rotation ticks, each row followed by its count of ticks:
The counts run from 0 to 782.
[ 41   5  -6  -2  -4   4 -41  29 -19  12  -6   4   2  22 -10  29   2  -4
 -15  17  28  -2  17 -23  31   6 -13   2   5 -32  -5  -2  -8  -3   2  -9
 -30  14 -22  -3  -7   7  -6  -4 -32 -11  14  20  -1 -29 -20 -13  12 -15
  -4   1   0 -15 -25  34   5  -7  20] : 683
[ -2  -5 -11  25  12  21 -11  16 -21   1 -22   7   3  11   2  12   6 -15
 -15  10  -4 -25  16  35   4   8   9  15 -10 -36  -2  28   5   0  22  15
   7  -8 -51 -31  -2  -3 -12   3 -28   5   9 -10  16 -10  22 -29 -22   3
 -23  10 -28  -1   3  29 -13 -31   6] : 641
[ -4   7 -36   1  15  17 -17  -6 -14 -34  20 -30  -3  -9  21  13  12   9
  -7  26   3   8 -54 -17  -8  21   7 -21  24 -23  24  13  16  16 -23 -13
   3  21   6   1   4   3 -23  24  -4  20   9  -3   8  13  -6  15  17  29
   3  -1  -4  -3  -5  12 -25  11  48] : 147
[ 13  17 -25   2   5 -11  12  -7 -31  -4  -8   2  -3 -25  35  34   5   5
  -7  -5  25   0   7  37   5  -3   9 -10  -5  -4   9  37 -19 -27  15 -23
  14 -12 -10   6  21 -10 -49   9  -6  -6  21 -23   3  -5  25 -26 -10  16
 -20   1  23  -5  27  19   6   2  21] : 384
[ 26 -28 -15   6  12  14 -33 -30 -10  15 -12   9 -12   5   6  45  14 -13
  -1  21  28   3   6   6 -10  -6 -16   2 -12 -25  -5  -8 -39  32  -4 -14
   3  -8 -34  32  -7  -5 -26  -8  -3 -11  19  12  12  -4  21 -27 -27 -13
   9   2  -2   7  15  27  26   1  21] : 157
[  5 -16  12  10  -5  16 -30   7 -25  13   0   9   2  -2  23  45 -25 -10
 -10   5  38  12 -17  11   0   0 -11   7 -12 -14 -15  -4   5 -27   8 -24
  -6  -7 -14 -22   0 -33   1   6 -46 -12  27 -31 -22 -14  -4 -24  -8 -20
  11   6 -22  10  -4  18 -15   1  -2] : 584
[ 36  -4  -7   6   3   1 -25  18  -4   9 -15  -5 -13  35 -26  26  -4  -8
  -3  15   2 -11   5 -21  22 -20 -23  18 -25  -2  -5  -4  -9   7  -2  -3
 -43  29  -3 -26  -3 -10 -30  -7 -31  -1  27  19 -23 -16   6  -5   7  15
  20  16 -38 -12  -7  32  16  -5   3] : 460
[-11 -34  -6  15   7   7 -10 -18 -22   1  22   0 -17  12  11  29 -14   0
 -19  34 -14  -6  -7  15 -41  -9  -4  19 -12 -13  18 -15  -6  13 -16 -26
 -20   5  -8  -4  16  11 -18   7  28  11  22  12 -15  20  20  15   1  16
 -19   4 -21   7   3  16   4  25  36] : 273
[ 44  15 -23 -12 -15  -9 -21  26 -16   1   8 -14 -10   2  -6  43 -11  -4
  -5  10  16  -8   3  -1  50   9 -18 -10  -5 -15   6  24   2 -13  -8  -7
 -25  32   0 -11  -9  14 -17  -8 -17   7  26   3  -6 -29  -4 -10  28 -17
   9  -5  -9 -18   6  30  -9   8  23] : 685
[ -5 -39   5  42  13  21 -15 -13   1  11   7  16   0  30   1  23  13  -5
  -4   6  13   6  27  19   1  -2 -23   5   0  10 -18  -6  15  12 -27 -32
  -4   0 -23   7 -20  19 -12 -20 -12 -18  52   8  10  13  11  -4 -18  -3
 -31   6 -22  13  36   5 -15  13  -5] : 613
[ 22   8 -13  12  -2 -12 -28  24 -23   5  -3  16  -1   4   1  39   0   8
 -36  11  28  13  18 -28  10  10  -6   3 -19 -20  -4 -10   1  -9  24 -37
 -19  15  -6 -12  25  -6 -42 -15 -41 -16  20  14  -7 -19 -12  -8   0  -8
  -3  21  12 -10  -6  14 -19   3  29] : 42
[ -8  13  -1  25   6  24 -37  22  -5 -32 -27   0  11  15   9  -1  -1 -11
  -5 -15  -1   6 -30  13   9  24   0   2   0  -3 -20 -10   5 -22  -4  -8
 -27 -20  -9 -22 -10  11 -18  20 -19  20   8  -5   8   8  -3  -2 -10  41
  -8  25 -24 -14  -4  41 -19 -26 -17] : 708
[  3 -14 -25  19 -11  -5  11   9  -8   2  17 -24  -1  -8   0  35 -10  -8
 -13  26  -5   3   2  22  29  10  -5  -5 -10   7  -8  21  14  -4 -28  -3
   5  22 -27 -27   0  19 -28 -16  -4   8  29  -4  13  11   1  12   2 -16
  -2   6 -18  10  11  13 -59  38  24] : 46
[ 35  -8  -9  12  17  14  -1  35   1  20  -5 -25   6  16  -3  20  -5 -25
   3  19   2   4  23   8   6 -24   5   7  12 -13   0  11 -13  -3  -7   9
 -17  26 -25 -46 -37  23 -10   3 -30   0  28   4 -21   2  -9  17   3  25
 -16  -3 -11   4 -12  25   1   9   2] : 170
[  9 -27 -12  16   3  17 -11 -32 -31   9  32 -12 -13  21  13  28 -16   2
   2  38   9 -22  20  -4 -25 -21   5  -1 -13 -19  28  15   4  -1  -7 -28
 -14  18 -22  -7 -16   1 -15  -2  14  10  34   7 -29  15   2  10 -14   4
 -13 -23 -19   9  -8  24  20  32  29] : 105
[  0   9  -5   8  -5  25 -13  22 -13 -20  17 -26  -9  -7  12  25 -12  14
   7 -12  -5   0 -31  -2  -8  43 -16 -24   5  -9  10  22 -21  10  -4 -10
   6  23  13  -1  -5   7  14   7  -4  18  16 -35 -12   9 -13  -2  42  40
  -9  31 -10  -3  15  33 -14 -21  11] : 368
[  1   6 -13  41 -12  -1 -14 -19 -26 -13   8  21  -6   2  -2  19  14  -8
  -7  -6  -1  -2   3  21  27  21 -26 -15 -15  -5 -18   2   0 -21   0  -7
  -9 -27 -35  -7  -9  13 -40  -4  -3  14  21  10  21  13  -4  -9 -25  11
 -27  30 -12   0   7  40 -36 -10   8] : 99
[-13  -2   8   1 -13  13 -12  29 -26   2  -7 -10  12   5   6  37 -33  -3
   1  15 -23   4  15   8  20   7  -5  15  -1  -4 -12   5  -3 -19  -3  -3
 -12  19  -6 -42  20   4 -13  14 -30  -6  23 -20   7  -9  10 -16   0   6
 -20  50 -14  13   2  39 -42  -7  16] : 334
[ 15   3 -50  34  -4 -19  13   4  -6   7  19 -33  -2 -10  -5  17   9 -11
 -15   5  21 -15 -14  22 -12   8  16 -21   3 -14   3  26  18 -19   4 -11
 -20  33 -22 -31   4  13 -25   9 -14  17  29 -15 -14  30  11   5  -9   1
  11 -28 -16 -10  -8  20 -11  21  32] : 521
[-12 -16  -7  31 -25  12 -39 -22  -9  -5   5   8  -8  16  12  10 -13  -4
  -8  20  16  -8 -10   1 -21   6  12  12 -15   8  -5  -1  35 -12  -9 -50
 -43 -15 -30   6  20 -14  -7   0 -15 -11  13   1   3  20  11  -9 -24 -20
   0   9 -45 -19   1   2  11   8   0] : 581
[ -4  11  -5  15   4  -8  14  11 -16   5  -2 -11 -22 -20  11  19  -2 -16
   4  19   0 -12 -12  19 -10  -8  16  21   3  14  -9  41  18  13  -4  15
   9 -10 -43 -36   4 -26 -35  -7 -27 -25  -6   0  15  21  -3   2  -7  15
 -46  31 -19   6  14   1 -12   2  -5] : 471
[ 17   2 -11  -9  -6   3  -7  -4 -19   8  15 -13 -32 -17  19  41 -10  10
   0  18  27 -13 -19 -14 -24  -3  -1   5 -14   0  17  46  -6  24   6 -22
  13  21  -8   3   6 -34  -6 -19 -14 -19   3 -15 -27  -8   5 -17  13  -6
   3  -7 -14  -3  29  -2  34   7  14] : 244
[ 19  20 -25  14  16  12   1  19 -16 -17  -3 -25  -5  16   1  16  -1  21
  16 -16  10 -21  -3 -13 -12  10   2 -19   5 -22  17  26 -38  10  18  -3
  -5  21  12 -11 -22  11 -13  11  -6  13  27 -13 -17  24 -17  -1  26  49
 -23  21   3  -4   1  37  23 -17  12] : 202
[ 34  12 -13   0  15   7 -17  14  10   3   0  -5  11 -11   9  19  21 -13
   7   1  24  30   2   2  43   2 -11 -18  42   8 -25  18  19   4 -14 -18
  -5   7 -31  -7 -20   3 -34  -3 -43 -21  21   6   8 -20 -10   0 -17  17
 -19  -5  19 -11  15  12  -3 -11  -2] : 737
[-10   4 -19  18  -6  -6 -14 -10 -20  -9  23  -4 -17  -6  -2  40 -21  18
  20  -3  16   1 -11 -21  -3   7 -12  -5 -15  18 -10  10  10  12 -10 -38
 -16   9   2 -11  21 -14 -32 -15 -28 -34  21 -20   0  24  -7  -6  17 -14
 -14  52 -18   0  31  -3 -30  18  19] : 720
[ 33  -9 -13  10  14   8 -12   3  15  14  -1 -33 -13  23 -23  31   8 -16
   0  23 -10  10 -20 -19  -4  -7 -10   7   0  -6   4  -8 -21  40 -21  10
 -22  43  -9 -24 -11  -4 -24   4 -12   7  24  20 -23  -7   2   8  -8  35
  24   6 -19   6  -4  28  19  -3  11] : 628
[ 16 -20 -10  31  -5  16 -26 -23 -15  -3   2  11 -15  23  -2  29  11 -10
  -1  -1  23 -12  11  14  -3  13 -21  -1 -25 -16   2 -13 -42   6  -5 -14
  -6 -20 -25  32 -26  18 -21 -17  21  10  31  21  14  13  -2 -20 -15   3
  -4  16  -8  -1  24  44   8   6  -7] : 324
[ 19   9 -24  20  -1 -11 -33  11 -22   0  -4  26  -2  19  -2  28  12  16
 -32   7  29  12  15 -23   2   6  -6   8 -12 -26  -5  -5   7  -8  18 -36
 -29   7  -9  -1  25   5 -29  -8 -29 -22  22  14  -4  -3  -5  -5  10 -16
 -11  21   5  -2 -11   9  -5   3  47] : 41
[ 20   5 -26   3  -6  -7 -43  -1   0  -2 -18  14 -19  -3  13  17   7 -18
  -4   7  16  -7 -14  -7 -42   4   8  13   1  -9  -2   1  13  23  -6 -25
 -54 -15 -41  11  15   4 -15  -2 -12 -20 -23  19   8  20   4  -5   3  -9
 -15  23 -11 -32  -2  -1  37  -2   9] : 123
[ 26  13 -32   3  -5  15 -17 -10   1 -23  13 -31  10 -13  22   3  11 -13
  17  20  20  -4 -33  -2   3  21  20 -38  32 -25  13  40  26  -7  -4 -12
  -7  13 -24  -9 -21   6 -16  10 -15  19   5   0   0   1  -4  -3 -17  17
   6 -21  -3 -22  -9  31  13  -3  13] : 63
[ 24  -5 -18 -12  20  13 -36   7  -8  -4 -12   3 -17   3  33  37  17   0
 -18   7  30  25 -30  19  -4  12 -12  -2   8  -1   9 -11 -14   6 -38 -32
 -21 -16   9  41  -7  35 -19   5  11   7   6  11  -1   1  23   5  21  10
   2 -21  10 -19  21   9   9   4  23] : 91
[ 15 -19  24  10 -28   6 -41  15 -37  12   6  -1 -11  17   1  38 -20 -11
 -33  29  19   5  -3  -3   6   1  -6  29 -39  11  -8  -5  -5 -15  -8 -19
 -22  -7 -16 -11  19 -27 -15 -11 -10  -3  17  14 -16 -10  -3  -4  -7 -12
  11  14 -25   2  -1  20  -4   8 -15] : 750
[ 24  10 -13   2  -1  14 -25  -4  17 -14  17 -20   6 -15  10  24   8 -13
  10  12  17  14 -35  -1  13  35  -3 -31  36 -16  -1  22  27  18  -4 -17
 -10  36 -14 -15 -19   7   1   1 -30   4  24 -21 -13 -17  12 -17  -8  10
  16 -11 -14 -13   7  14   4 -29  14] : 61
[-17   3 -25  -8  -7   3   0  10 -25 -14  26 -17 -24 -11  23  29 -27   8
  21   8   9 -22 -12  13 -16   9   8  -2   6   9   6  43  12   7 -15 -18
  11   6  -3  -7   5  -4  -3  -2 -24 -20  11 -34   2  30  -4   0  33   1
 -35  28 -19  -7  28  -7 -20  20  12] : 79
[  8  -9   4   5   5  14 -23   8 -24  10   1  -5   7  -4  15  46 -22  -9
   6   4  35   7 -23  15  19  -5 -14  -3 -14  -7 -10  12   8 -23   6 -10
   1  -1  -3 -23 -14 -35   0   3 -50 -15  38 -38 -27 -21  -7 -20  -5 -11
  19  -1 -30  17   0  19 -22  -7  -2] : 585
[  4  -3 -35  45  -1  -4  12  -3  -3 -18   5 -24  -8   5   1   8  15 -16
 -11   4   4 -27  -4  22  -9  16  17  -9 -15   3   1  39  24  -3   4 -13
 -11  15 -33 -28 -24  21 -26 -10   5  37  22   4   0  19  20   1 -29  12
   0 -17 -32 -21  12  15  -2   8   0] : 354
[ 14   4 -35  13  10 -13  22   0 -23  -2  15 -28 -13 -17  14  30   4 -24
 -23  24   9   7 -18   4 -14  11   8 -19  -9  -6  14  34  -2  15   2   0
  17  25 -17 -24 -18  16 -52  -7   3  28   9   3  -7  10   1  16 -10  16
   2  -4  13 -10  15   4 -17  25  22] : 437
[  9  -8  -5  -7   4  16   8  15  -8   3   1 -33  14 -11  16  43 -34 -15
  19  31 -10  16  -6   8  19   0   7  -1  11   2 -12  27  -8  10 -15   6
  34  29 -18 -27  -4 -10 -26  10 -28   6  29 -14  22 -18  13  -6 -20  17
  -8  27   3  18  27  33 -25   6   0] : 503
[-13 -21   8  28   4  11 -25 -10 -27   9  -3  18 -15  15  28  30 -15  -2
 -26   2  23  -5  -8  33 -30 -20  -4  19 -26   2  -6 -15  -1 -24  -2 -30
 -41 -25 -15 -10   5  -5  -9  10  11   0  17  -6 -36  28  14  -3   0  11
 -13 -11 -27 -11   6  18  13   9 -16] : 358
[  4  10   7  -7   1  39 -22  21 -33 -29  16 -15 -15  -2  23  21   9  23
 -18  19   9   4 -37   4  -1  42  -8  -4   4 -11  21  46   6   8   0 -10
  28  20   6   3   3 -19   8   5 -12   7  13 -26  -8 -21   3 -16  17  22
 -12 -14 -12  -8  24  12  -7 -30   7] : 534
[ 16  14 -24  23 -10  -8 -37   6   0   4  -9   8  -3 -24   3  25  29 -23
 -27  13  23  20 -28   9   1  42  -8  -9  14 -24 -22   2  12   0   3 -10
  -9  -5 -51  -6   9  -3 -22 -10 -28 -12  -5  -8   7  -4  -1 -17 -11 -19
   3  10 -12 -15  -4  15 -19 -25  19] : 349
